W =
[[ 238 -281 -317  728 -204 -318  -21]
 [-292 -175  -96 -132 -204  -89 -251]
 [-292 -175 -114 -132 -204  -89 -335]
 [-292 -175 -639 -132 -204  -89 -335]
 [ 150 -145    4 -237 -507 -414 -790]]
The 3rd entry on the main diagonal is -114
The fourth entry, reading row by row: 728
Read off the entry just right of the largest entry.
Answer: -204
Read off the entry just left of the largest entry.
Answer: -317
The entry directly above -237 is -132
The bottom-left entry is 150
Read off the last entry, reading row by row.
Answer: -790
Read off the 1st entry in reading order.
Answer: 238
Read off the top-right entry.
Answer: -21
The entry just left of -21 -> -318
Read off the entry directly below -251.
Answer: -335
The 4th entry from the end, reading row by row: -237
Read off the entry directly below 238.
Answer: -292
The third-last entry, reading row by row: -507

Read these off the array that follows. Rows and columns are numbered from 0.
1) Find the entry in row 1 and column 1.
2) Find the entry in the top-left corner.
3) Find the entry at row 2, column 0.
4) Find the entry in the bottom-right corner.
5) Find the entry at row 0, column 1.
6) Find the entry just right of 38.
7) Find the entry just left of the smallest entry.
8) Find the bottom-left entry.
[[  4 -14  -3  -3   7 -13   3   7  -9  -3   0  -6   3 -16]
 [  1  -7  -1  -3   2  -6   4   4  -2  -3  -1  -3   1  -7]
 [ -1   1   2   7  -2   4 -11 -10  -8   9   7   4  -4  -6]
 [ -2  -4   0   0  -1   0   1  -2  -2   0   1  -1  -2  -4]
 [ 16  66   8  37   5  33 -76 -31  -6  50  28  37   4  50]
 [ 25  52   2  26  18  13 -63 -10  -6  38  20  27  14  40]
 [-29 -26   7  -6 -29  13  32 -19   3 -13  -4 -10 -23 -23]
 [  7  -2  -1   6   8  -7 -16  -2 -13  10   8   2   3 -10]
 [-11 -59  -4 -14  -1 -29  32   7 -22 -19  -5 -24  -9 -63]
 [ -3  27   8  20 -10  25 -32 -27  -3  24  16  17  -8  18]
 [ -1 -17  -2  -4   2 -11   7   4  -8  -4  -1  -7  -1 -19]
 [  4  -4   2  12   4  -3 -24 -13 -21  17  14   5  -2 -17]
 [  5 -47  -9 -17  15 -38  25  25 -17 -19  -8 -22   6 -46]]
1) -7
2) 4
3) -1
4) -46
5) -14
6) 20
7) 33
8) 5

Questions about the matrix below.
1) The last entry in the row that holds the largest entry?
2) The smallest entry in the last row?
3) The entry just right of the largest entry?
4) The 4th-last entry, reading row by row?
5) The entry in the bottom-left corner?
6) The entry just right of -25?
7) The entry just left of the largest entry?
8) The entry directly above the smallest entry?
[[ 12  20 -10  15  19  15   5  24 -11  18  19  19  19]
 [ 17  13   0   8   9  10  12  15 -25  15  13  18  19]
 [ 16  28 -14  10  18  19   4  24 -22  11  14  23  19]
 [ 19   0  -5  18   8  24   6  35 -29  15  24  23  39]
 [ 11   6  -7   8  14  23   0  20 -27  13  30  16  29]
 [ 15  16  -3  19  16  43  10  21 -28  22  26  12  32]]
1) 32
2) -28
3) 10
4) 22
5) 15
6) 15
7) 16
8) -22

grid =
[[ 15  21 -25  12  31  64 -34  73 -44   1  -9 -19  13  22 -67]
 [ 18  42  32  61  50  49  12 -55  -5  40  27  27  26  31 -60]
 [-58 -44   7 -44  38  50 -25  26 -61   1 -68 -12 -53 -25  62]]
Indices start at 0.
Give the entry directly below the largest entry.
A: -55
Give the entry just right of 64.
A: -34
The entry in the top-right corner: -67
The entry in row 0 and column 2: -25
The entry in row 2 and column 0 -> -58
The entry at row 0, column 0: 15
Give the entry in row 0 and column 1.
A: 21
The entry just left of 61 is 32
Give the bottom entry of the column that holds the smallest entry.
A: -68
Give the entry just right of the centre entry.
A: -5
The entry directly above the smallest entry: 27
The entry directly above -53 -> 26
The entry just right of 49: 12
Give the bottom-right entry.
A: 62
Give the entry at row 1, column 0.
A: 18
The entry directly above -55 is 73
The entry at row 2, column 2 is 7
